The same turns and mirrors carry the whole set onto itself, and each row onto the other rows of its family. Which rows share a family with each named row? Give them in list order.
These 16 rows form 4 families of 4 rows each.
zof: -56, 14, -9, 5, -25, 5, -21, -24, 12, 24, 3, -5, -19, 21
Gipef: 33, 10, -20, -3, 30, -31, 9, 19, -19, 3, -16, 24, 5, -3
nel: 1, -18, 5, 0, 14, 33, -11, -46, 0, 23, 3, -27, 17, 30
lofi: -22, -10, 34, -10, -3, 23, -14, -37, 16, 20, 2, -26, 13, 11
vig: 7, -7, -40, 1, -16, -38, 4, 27, 3, -12, 19, 25, -15, -5
bezal: 2, 1, 31, 0, -5, 5, -24, -41, 25, 12, 0, -17, 39, 19
rir: 25, -1, -27, -21, -14, -30, -20, 24, 1, -4, -9, 12, -45, -4
zufo: -47, 2, 6, -11, -27, 29, -17, -20, 9, 19, 11, -23, 2, 9
zelip: 44, -4, -13, 5, 19, -10, 19, 18, 11, -9, -16, 29, 20, -1
Gemis: 30, 17, -19, -12, 32, -3, 7, 10, -11, -22, -27, 25, 18, 10
veg: -31, -1, -3, -11, -39, 16, -23, -26, -2, 30, 18, -8, -17, 33
pip: 17, 11, -32, -6, -10, -26, 5, 40, 17, 3, -3, 19, -35, -5
mapo: 36, 3, -5, 20, 35, -26, 16, 20, 5, -13, -10, -1, 3, 9
fom: -34, 13, -16, -31, -17, 15, -21, -20, 15, 20, 34, -28, -11, 25
pebin: 32, 9, -33, -10, -6, -39, -12, 35, -13, 4, -1, 14, -12, -10
tugo: 0, 10, 29, -10, 2, 26, -12, -34, 5, 19, 10, -22, 25, 40

The rest of the family of rir: zof, bezal, Gemis
The rest of the family of mapo: nel, vig, fom
The rest of the family of Gipef: lofi, zufo, pebin

